Each path below is one point turned by a fixed rotation once a step. After each direction that follows a path, write how fast that rotation turns it, in degrees each step (0 if it stays still).
Each turn is a multiple of 5 degrees from 10 to 175, or 0.
Each row of a path follows its step; steps can be skipped.
Path 1:
step 0: [ 12.7  27.2   4.2  -6.7  21.1   9.2 -12.5  -0.7 -11.6 -25.3   8.1  -8.6
 -13.3  -9.0 -12.9  19.4   0.8  11.8 -19.3   7.3  -9.4  -2.8   8.3  -4.2
  -2.9  38.6  -2.6 -25.5  25.3  -7.9  12.7 -16.4 -31.6  11.1 -14.7 -16.8
 -29.4 -15.1]
step 1: [ 19.7  13.0  -1.5  -6.7  24.7   9.9 -10.6 -13.3  -9.3  26.2  14.5   9.6
 -48.1 -25.2   4.7  10.5  25.8  -4.1 -13.8  -9.7 -11.6   7.5   5.4  -1.2
 -20.0 -17.9   2.1 -16.4  16.6  -1.7  30.3  17.8  -4.8  19.5  -9.3 -10.2
  -2.3  -7.7]
step 11: [  5.4   5.6  -1.9   7.0 -11.5   6.4 -11.9   0.4 -38.3  24.4 -42.7  18.4
 -10.9 -21.4  18.1  36.9  -5.3   1.6 -17.6   6.4   0.4 -14.1   6.7  13.0
 -21.6 -14.1 -16.1   4.3   1.7 -11.3  10.1   0.5  -8.4   8.6 -22.9 -12.2
 -18.4  -6.0]
step 13: [-19.9  12.4   5.8  22.6  -0.1 -11.5 -11.5   5.0  -6.9  -0.3   4.9 -16.7
   2.8  -2.8  29.4  41.8   0.9 -40.7 -10.1  15.2  19.6  12.6 -18.2  -3.6
 -13.3 -11.7  -7.7 -12.4 -15.6  -0.4  -0.8 -27.0 -17.3 -15.4   6.5 -13.4
 -20.4   5.3]
step 15: [  9.0  10.0  -3.4  -2.7  31.7  -3.1 -16.7   1.6   3.1   3.5  -0.4 -11.1
   8.4  22.2   7.2   8.5 -18.9 -25.8  -7.7  13.0   1.9  -1.7 -22.4   0.7
   0.1  30.5  28.4  15.3 -13.8  -6.9  23.1 -20.2 -23.4   2.7  43.2   4.0
  20.7   1.5]
step 16: [ 27.6  28.0   4.0  -7.8  40.7  -9.5 -16.6  -4.5  -7.7 -22.9 -16.5  -0.9
   4.8 -19.0   9.2  13.4 -11.2 -13.5  -2.9  32.4   0.6  -1.6   0.4 -40.6
 -16.4 -10.7   4.8  -6.1 -12.1   1.8   0.2 -24.9 -21.1  -9.8  -4.9   2.9
  -4.1   9.8]
step 17: [ 28.5  13.0  31.6   3.4  32.9  32.4  -5.3   0.8 -12.1   4.8 -19.6   1.6
  -6.4 -15.3 -25.3  -3.1  13.2   9.3  -4.6  -6.1   9.9 -18.1  -6.3 -22.3
  -6.4   4.0  27.8  15.0  14.6 -10.8  25.1  -6.5 -12.5  25.0   7.8   1.0
  -3.4  15.7]
step 18: [  8.5  26.3 -19.8  11.0  27.0   1.0 -13.3  -3.9  -2.6   4.7  10.9  20.3
 -14.1  23.6 -17.8   4.2   4.7  -7.1 -15.5   8.0  -9.7  -0.6  -4.1   2.0
 -24.0  16.5   0.4  -2.2  25.5 -27.1  33.6 -30.6 -18.4  -6.7  -0.9 -17.9
 -10.5  28.1]
[ -6.9   0.1   5.7  -2.6   0.1   1.0   2.5   0.9  -0.9   5.5 -16.5   3.6
  -5.9  -6.2  -1.5  -5.8  -6.7 -12.7   0.6   6.7   7.2  -2.2  -1.6   0.9
  -4.3   2.4  -1.7  -1.4  -3.3  -3.7   5.4  -9.5   3.5  -3.1   6.4  -1.3
  -2.0   3.7]	10
[-9.4  9.8 -7.5  5.5  5.0  0.5 -8.6  0.8  3.1 -3.8  2.7 -4.1  8.5 11.7
  0.2 -8.9  4.4 -7.0 -5.4  6.9  4.3  1.3 -1.2  3.0 -3.3  5.8 -5.2  1.9
 -3.1  0.9  2.6  5.9  3.9 -2.1 -2.1 -5.5 -0.5  4.6]	135
[  3.6  -7.7  -4.6   2.2  -4.8  11.0  -8.6  -2.5   6.3 -10.6  -3.1  -4.9
  -1.4  -5.5   9.7   8.5   2.2  -4.9   3.5  -0.7  -1.8  -0.4   5.1  -3.1
  -2.1   6.0   0.5  -0.6   0.4   6.3  12.1  -0.4   2.9  -1.7   4.3  -5.4
   1.3  -3.3]	25
[ -1.0  -6.9  -1.9 -15.3   0.3  -0.9   1.9  -5.8   1.3   6.0   3.9  -3.4
   8.4   0.4  -6.0  -2.2   3.6   0.6  -5.1  -7.7  -3.3   5.9  -0.2   5.8
  -6.4   8.4   0.8  -4.0  -3.6  -7.4   8.3  -5.3  -5.4   0.3   0.7  -5.8
   6.8  -1.9]	125
[ -0.6  -9.8   2.2  -1.6  -1.5  -4.0 -11.7  -0.7   1.0  -1.9   3.8   2.0
   7.4  -6.3   4.2  -3.2  -4.0  -2.6  -2.4   1.1   9.6   4.3  -3.7   2.8
   2.5  -1.2   7.9   3.3  -5.1   6.2  -9.0   2.1 -11.3  -4.5   8.5   4.4
   1.2   6.7]	40
[  5.6  -1.6  -8.6  -0.8   9.2  -1.6   2.0   1.8  -1.4  -0.3   4.6  -9.6
  -1.4  -9.3   0.9  -3.4   2.8  -6.2  -2.8  -6.2   3.4   0.1  -4.7  -6.7
   2.9   5.9  -1.6  -7.8  -3.9  -1.4  -9.5  -4.8   7.7  -7.2  -1.8   2.3
 -10.3  -5.5]	115
[  4.1  -1.6   1.9   5.1  -0.7  -8.1   2.5   0.0   0.9 -12.4   7.9   3.9
  -4.0   4.5  -2.0   6.9 -14.0  -4.4   3.4  -1.3   4.5   6.0  -2.2   8.6
  -4.9   7.7  -1.7   1.2  -2.5  -2.7   2.1  -7.6  -0.8   2.3  -9.3  -0.2
  -4.6   1.6]	140
Path 2:
step 2: [  3.1  -5.3   9.8  -7.3 -23.0 -21.7  -3.1  -3.3  -0.6  -8.4  21.7 -15.3
  13.9   2.3  38.6  -4.1  -0.9 -12.3 -11.2 -11.5  19.7  10.5  26.5 -16.6
  32.0  19.9  -8.6   2.3 -22.1   4.7  16.4   0.4 -27.6  15.0 -11.8  19.8
   9.6 -19.9]
step 3: [  2.6 -24.1   4.5  31.0   1.4 -51.3  -9.3  -6.4  39.9  15.3 -10.9  -6.1
   1.6 -18.4   2.0 -12.7  -4.8  13.8   5.0  -5.0  -9.9   2.4  18.3   3.3
 -26.4 -26.7  -5.7   3.4  -9.6  -6.7  -2.2  -9.8   2.8   3.0  14.7  16.5
  -3.3  -6.6]
step 4: [-10.6   0.0  -1.4  -5.8 -24.2 -26.6 -12.5   3.0  10.4 -47.8  -6.2  -7.3
 -11.7   5.2  18.0 -22.0 -20.1  15.2  16.6   2.7  12.3 -12.6  18.6 -16.4
  -1.6  29.6 -15.8  -7.8   1.9   1.5  -2.0  15.8   1.9  -5.7 -11.1 -34.6
  -8.1   8.4]
step 7: [-19.3  12.4  -8.1  -7.8 -34.4 -16.0   3.9  13.0  23.6 -17.3 -21.3 -20.8
 -13.3  -5.3  20.5 -42.1  17.1  -3.6 -20.4  -5.9  27.3  -1.5   8.5  -2.2
   2.7   9.1 -13.5  16.4 -14.9  10.8   7.8   7.9 -23.4   2.7   4.6   8.0
 -14.6   6.5]
step 8: [-27.0   0.9  -7.8  37.9 -17.6 -36.9   6.3 -10.9   3.0  24.9   1.9 -23.8
   2.7 -14.3 -23.3  -4.1 -24.3  18.3  20.1 -10.2  -5.0   0.9  24.2   4.1
  18.1   0.9  -3.1  12.9  21.5  -5.3  10.6 -19.5   6.0   8.0  -7.8 -11.0
   8.2  -0.6]
step 15: [-14.9 -20.5  -8.2  10.5 -17.7 -20.6   8.2  -1.6  31.7  -0.8  -4.3  -3.3
  -6.5  -9.9  46.0   8.6  -2.4   2.9  -8.8 -22.4   6.5  -7.7  18.4  18.3
 -12.9  33.7  -0.9  -5.4  12.2 -30.0  -8.1   3.7   2.4   8.1  21.2  -2.9
 -23.2   8.4]
step 17: [  5.8 -22.4   7.9   6.5  -4.8 -37.0  26.5  -9.9 -10.4   9.0   2.1  29.9
   3.9 -16.2  26.9  18.2 -28.6  -6.0  -0.1 -12.8   4.7   6.4  13.6 -21.3
  19.9  -7.5 -18.3 -15.4   3.0  -2.0 -26.1  13.2 -14.9  -7.0  -4.2 -25.0
   9.1 -11.0]
step 18: [ 17.4 -11.9   9.2  -3.8  -5.1 -13.3  -5.7  -6.6  19.4 -10.5  -7.5 -10.6
  13.3 -24.6  39.0 -17.4  15.4   7.2 -35.4 -16.9  -7.7  -9.6  24.8  -5.5
 -17.8  28.2  30.9  11.6 -25.5  -2.0  -3.8   2.0   9.8   4.9   3.6   6.1
  10.6  -9.8]
[-6.1  0.6 -1.5  9.5  1.7 -4.0  2.6  0.6  1.8  5.7 -6.4  6.9  0.3 -9.8
 -3.3 -2.6  3.2 -3.0 -4.3 12.9 -2.0  7.6 -7.8 -0.6 -4.7 -9.6 -3.2  7.8
 -4.3  7.6 -3.3  2.0 -1.7 -2.8  5.6  4.7  0.8  4.3]	160
[ -0.1  -7.3  -6.7   1.8  10.2  -0.4   0.6   2.2   2.3  -9.5  -1.2  -1.4
   6.1  -1.9 -12.8   0.4  -2.1   2.5  -5.6  -5.3   4.6  -1.3  -2.0   1.7
  -1.8  -0.7  -8.8  -9.3  -1.4  -4.3  -9.0   5.4 -11.5  -2.9  -1.4  -2.7
   3.4   2.6]	135
[  7.2  -6.5 -10.4   1.6   1.5   1.9 -10.2  -2.6  -1.1  11.9  -4.3  -1.8
  -5.9  -1.6  -7.1  -0.7   0.2   3.7   6.1  -2.7  -1.6   3.8   9.7  -1.2
   3.2  -8.7  -0.4  -8.0   0.0   5.0   2.3  -2.6   6.1  -8.2  -3.2   5.0
   2.8  -1.9]	135
[  1.3   1.6   1.4   2.9  -6.3   5.2  -4.2  -1.1  10.5  -1.4  -2.7  -1.1
  -5.0  -3.2   2.9  -0.2   5.8   1.8  -7.8   8.4  -3.3 -11.1   1.0  -1.0
  -8.0   1.0   8.1 -12.7   2.8  -1.3  -5.1   7.7   2.0  -6.8   2.8  -3.0
  -7.4  -2.5]	125
[  0.0  -2.2 -10.1   3.4  -4.4   4.5   9.7   1.5   1.4  -3.7   2.4  -1.1
   7.0   4.9   4.4  -5.2   4.5  -3.7  -3.5  -4.5  -7.0  -6.1  -4.0  -2.3
  -2.1  -2.7  -4.9  -2.2   1.6  12.4  -6.4 -13.1   7.3  -0.2  -6.9  -1.6
   0.0   0.3]	55
[ -2.5   6.0  -3.9   1.4  -1.1  -2.8   0.9  -2.8  -1.7   6.9  -2.1   5.5
   8.9  10.7  -5.4  -2.9  -6.8  -1.6  -5.1   1.7  -2.0   3.6  -1.0 -12.4
   5.6   0.8   6.9  -4.2  -4.5  -4.5  -1.6   8.7   8.7   1.2  -2.7 -10.1
   2.5   5.8]	90
Path 3:
step 0: [ -6.6  11.8  -6.6   2.4  -4.0   5.6 -21.8 -39.7 -14.6  -6.8 -12.2 -20.2
  12.2   1.2  14.2 -13.9 -15.8 -19.3  -0.6 -14.6  10.3  16.9 -12.8   4.5
  17.1   9.8  28.7  11.5  14.2  27.7  -9.1  -0.1   5.5  -7.9   1.3  15.4
  24.3  -9.1]
step 2: [ -1.7 -24.3 -15.2  -1.8  20.7  25.2 -17.1 -19.9 -28.4  18.0   9.6 -24.7
  27.2  -3.3   5.3 -12.5  -4.5  -4.7  -6.9   7.4  10.3  11.4   9.6  32.0
  12.7  17.6  -3.1  13.7 -11.0   8.6   2.2  -8.9   9.1  -1.3 -13.9   2.3
  -1.6 -18.8]
step 4: [-31.3  -5.9  12.7  -3.2   2.8  18.2  -3.8   3.8  -9.9   4.7  31.3 -19.9
   3.6 -16.5   0.9   3.6 -29.2   0.7 -14.8  -6.2   0.0   5.3  42.1  -1.8
  20.2  -5.0  -6.9   4.9  -2.2   1.2  15.5 -20.9   2.1  17.2  -3.1  10.0
 -11.8 -22.5]
step 8: [ -6.8  -6.4  -4.9  -4.5 -39.6  14.1 -12.8  13.3  -8.7  19.5 -21.2 -13.5
   3.4   4.0 -10.2  -8.4  10.7 -27.9   5.5  -1.5 -15.0  -6.8  11.5  15.8
  -6.2  13.7 -10.6   6.9   5.9   5.0 -28.5   8.5  22.9  -8.9 -11.4   6.4
 -28.7 -22.2]
step 11: [ -9.9   8.7   5.3  -6.9 -11.1  15.5 -19.1   4.8 -10.5 -12.3   8.6  10.9
  -7.7   2.8   5.4 -17.5 -14.7   6.9  -8.3   0.0  -8.0 -14.5  -4.9  28.4
  22.4 -17.2  17.3   1.8  11.4  33.3 -21.7  -7.7  20.6   7.6  -0.2  11.1
  34.2  25.3]
step 13: [ -3.5 -11.6 -19.2  -7.3  -2.2  10.9  21.6  -1.1 -22.5   1.4  -7.0   2.6
   5.0  15.0  -7.9 -24.3   5.8   6.0 -14.4 -17.4   7.9   9.5  10.2  55.5
  10.9  -1.9  -5.0  -1.7  -1.5 -10.0 -11.5 -15.6   5.2  20.5  -3.8  14.5
  22.8  13.5]
step 17: [-15.0  -1.6 -11.4   7.8   3.1  -1.8   9.4  -1.7  -0.9  15.6 -19.7   0.3
 -11.8 -27.5  14.6   6.7 -19.5 -10.8 -13.2 -26.0  -4.4 -21.4   1.2   7.9
  22.4   6.4  13.7 -19.1  -2.5  22.7   3.2   1.3  16.5 -29.6  24.1  18.9
  18.4 -17.0]
step 18: [ -8.0   1.9  -3.6   2.9  -5.1  -5.7  -3.4 -25.8 -18.0  35.3 -16.7  -4.9
   9.6  -2.8  11.8  11.4  -8.3 -20.6 -32.8  -5.1  -8.9   8.2  17.2   7.7
  14.9  -2.1  -5.4 -31.4 -17.2  20.1  -7.1   9.9   4.8 -27.9   2.0  -3.4
  15.3 -13.8]
[  5.7   2.5   0.4  -2.9   3.5   9.5 -13.4   1.7  -8.8  -4.3   4.4  -5.6
   2.6   2.7   3.1  -4.1  10.4   7.2   2.2   1.8   0.0   5.6  -2.0   6.1
   1.3  -3.2   3.1   6.1   3.6  -2.3   5.7  -7.4  -2.4   3.0   7.4  -3.7
   8.4   2.6]	35
[ -3.8   4.2   0.6   2.9   8.0   4.4  -7.6   7.4   3.1   5.7   5.9   2.7
  -7.4  -4.8  -0.3   9.5 -10.8  10.6  -7.1   1.8  -4.8  -8.7   1.6   2.8
  -1.2  -0.8  -0.5  -3.6  -0.7   4.7  -2.4  -2.1   1.9  -1.5   3.4 -10.3
   2.5  -4.7]	55
[  4.0  -3.3   0.4   2.2  -2.6  10.4   4.7  -6.3   0.4  -7.1   0.0  -2.5
   5.3   1.9   1.2   8.4   0.5  -0.2  -4.1   2.0   5.2  -6.1   1.3  -4.3
 -14.4   0.3  -6.5  -3.8   1.8   1.1  -1.1  -1.0  10.9  -3.0   2.1   5.7
  13.2  -0.4]	65
[  3.0   5.3   3.5  -0.2  -2.3  -1.3  -3.9   5.5   3.5   1.1  -0.9  -1.5
   2.4   0.9 -15.4  -2.3  -3.4  -4.6   7.8   3.2  -2.0  -1.3   2.0   6.6
  -9.2 -12.4  -6.0   1.1   0.6  10.3   7.2  -4.9   4.8   1.9   0.0   3.7
  -7.0   3.9]	20
[ -2.3  -2.8   1.1  -1.8  -2.8   0.1  -3.2 -14.6   0.1   0.7  -9.2  -2.3
   1.2   4.5   7.1   7.4  -6.0   2.5   3.9   2.1  -8.4  -1.0  -7.7  -1.0
  -1.0   2.0  -4.9  -3.9   1.1   2.9   7.5   0.4  -2.0   8.8   2.4  -9.0
  -5.2  10.9]	160
[  1.2  -5.9   1.1  -1.7  -9.2   2.8  -5.5   1.5   0.5  -2.6  -3.8   5.3
 -11.8   6.4  -2.2   0.0  -1.4   9.7   4.7   3.1  -2.2   5.2   5.7  -4.5
  -3.9   1.9   2.6   1.9  -0.2  -1.4 -14.0  -7.7   0.3  -7.2  -3.0   2.8
  -3.6  10.2]	25
[  6.0  -1.2   2.9   9.6  -0.3   4.2  -7.3 -12.0   1.0   2.2   7.6   8.6
  -1.6   3.0  -3.2   3.8   2.1  -1.1   2.2  -1.6   1.4  -0.2  -4.4   5.4
   1.2  -4.8   4.0   5.7  -1.8   5.1 -10.1  14.1  -1.7   7.4   0.5   5.0
  -1.2  -3.0]	35
